Look-ups in named tables: a row name and a column name give one cell, copied from the table.

Mev.csv
,Tun,Firami
Kimisik,6.7,6.8
Lof,7.6,8.9
Libo,4.0,5.1
Naf,7.5,2.4
Tezage,3.4,3.3
Piru,8.2,9.6
Damagal,9.1,8.1

What is the Firami of Tezage in Mev? 3.3
What is the Tun of Piru in Mev? 8.2
What is the Firami of Kimisik in Mev? 6.8
What is the Firami of Naf in Mev? 2.4
What is the Tun of Lof in Mev? 7.6
What is the Firami of Libo in Mev? 5.1
What is the Firami of Lof in Mev? 8.9
What is the Tun of Damagal in Mev? 9.1
What is the Tun of Tezage in Mev? 3.4
What is the Tun of Libo in Mev? 4.0
What is the Tun of Naf in Mev? 7.5
What is the Firami of Damagal in Mev? 8.1
What is the Tun of Kimisik in Mev? 6.7
What is the Firami of Piru in Mev? 9.6
Row with the largest Firami: Piru

Ravames.csv
,Sumonat,Fup,Sav
Mifa,529,805,438
Nutepe,829,345,667
Tor,220,658,700

Mifa, Fup: 805
Nutepe, Sumonat: 829
Mifa, Sav: 438
Tor, Fup: 658
Tor, Sav: 700
Mifa, Sumonat: 529
Tor, Sumonat: 220
Nutepe, Sav: 667
Nutepe, Fup: 345

Biroka.tsv
	Fal	Tufuno	Sesiri	Mog
Gel	0.555	0.657	0.422	0.493
Nad	0.556	0.721	0.467	0.474
Malires	0.393	0.361	0.514	0.454
Bikav	0.544	0.781	0.614	0.429
Suf	0.436	0.381	0.443	0.462
Nirufas	0.552	0.583	0.320	0.486
Kun	0.447	0.426	0.676	0.429
Dume	0.466	0.650	0.501	0.416
Butif	0.358	0.123	0.496	0.492

Tufuno of Kun = 0.426
Fal of Butif = 0.358
Sesiri of Dume = 0.501
Tufuno of Malires = 0.361
Fal of Nad = 0.556
Mog of Dume = 0.416
Sesiri of Kun = 0.676
Sesiri of Bikav = 0.614
Tufuno of Gel = 0.657
Tufuno of Bikav = 0.781
Mog of Nad = 0.474
Tufuno of Butif = 0.123
Fal of Gel = 0.555
Sesiri of Gel = 0.422

Zatud:
,Vaf,Fik,Kozerat,Sul,Navugud,Kilop,Fum,Tas
Danavaz,29.51,27.16,26.06,36.44,33.50,-92.92,45.26,44.29
Mapuru,45.51,39.51,38.67,37.53,23.33,37.37,35.45,35.31
Kovak,-27.81,42.55,54.75,40.88,34.06,38.40,39.67,39.65

What is the Kilop of Mapuru in Zatud? 37.37
What is the Navugud of Kovak in Zatud? 34.06
What is the Tas of Mapuru in Zatud? 35.31
What is the Fik of Kovak in Zatud? 42.55
What is the Fum of Danavaz in Zatud? 45.26
What is the Kilop of Danavaz in Zatud? -92.92
What is the Vaf of Kovak in Zatud? -27.81

Table Mota
	Bag	Ropu	Netar	Gerok	Fimakon	Gumo	Dab	Golurig
Doz	-2052	-3002	90	1394	1802	1084	-1379	-164
Votugi	2459	-4584	-639	-1965	1521	-182	-2012	99
Fevig	-703	1200	-99	225	-334	365	564	583
Beroze	-1535	5480	-684	558	-2579	-996	2603	566
Faf	2475	-7242	-788	-2276	2469	-629	-3192	-565
Pime	-3417	-116	-836	1578	-193	-975	6	-380
Zokid	787	6031	285	-1130	-2333	379	2820	1050
Dumaban	-919	-6342	-667	613	2590	-128	-2833	-670
Zam	-2441	999	-738	1647	-499	-618	538	1
Bol	3268	-1970	510	-2489	1107	833	-793	223
Rikisor	-1592	1739	-701	1121	-842	-566	886	216

What is the Gerok of Pime in Mota?
1578
What is the Bag of Dumaban in Mota?
-919
What is the Gerok of Beroze in Mota?
558
What is the Fimakon of Votugi in Mota?
1521
What is the Fimakon of Beroze in Mota?
-2579
What is the Golurig of Votugi in Mota?
99
What is the Bag of Zokid in Mota?
787
What is the Netar of Zokid in Mota?
285
What is the Dab of Votugi in Mota?
-2012
What is the Golurig of Dumaban in Mota?
-670
What is the Dab of Bol in Mota?
-793
What is the Gerok of Dumaban in Mota?
613
What is the Gumo of Votugi in Mota?
-182
What is the Ropu of Votugi in Mota?
-4584
What is the Gumo of Doz in Mota?
1084
What is the Dab of Dumaban in Mota?
-2833

Gor
columns: Mubav, Bufep, Fogim
Nesezug: [-8.2, -7.3, -0.2]
Fovufel: [2.6, -4.0, -1.0]
Setupom: [-5.1, -0.1, -3.9]
Farekun: [6.8, 6.5, 6.1]
Lat: [-2.1, -8.2, 7.4]
Monodo: [1.6, 3.4, -1.0]
Motu: [-7.8, 3.6, -0.3]
Kot: [1.7, -0.9, 9.2]

Fogim of Kot = 9.2
Mubav of Monodo = 1.6
Mubav of Motu = -7.8
Bufep of Kot = -0.9
Mubav of Farekun = 6.8
Fogim of Lat = 7.4
Bufep of Fovufel = -4.0
Mubav of Lat = -2.1
Fogim of Motu = -0.3
Fogim of Monodo = -1.0
Bufep of Lat = -8.2
Bufep of Farekun = 6.5
Mubav of Fovufel = 2.6
Bufep of Motu = 3.6
Bufep of Setupom = -0.1
Mubav of Setupom = -5.1
Fogim of Farekun = 6.1
Mubav of Nesezug = -8.2
Mubav of Kot = 1.7
Fogim of Nesezug = -0.2

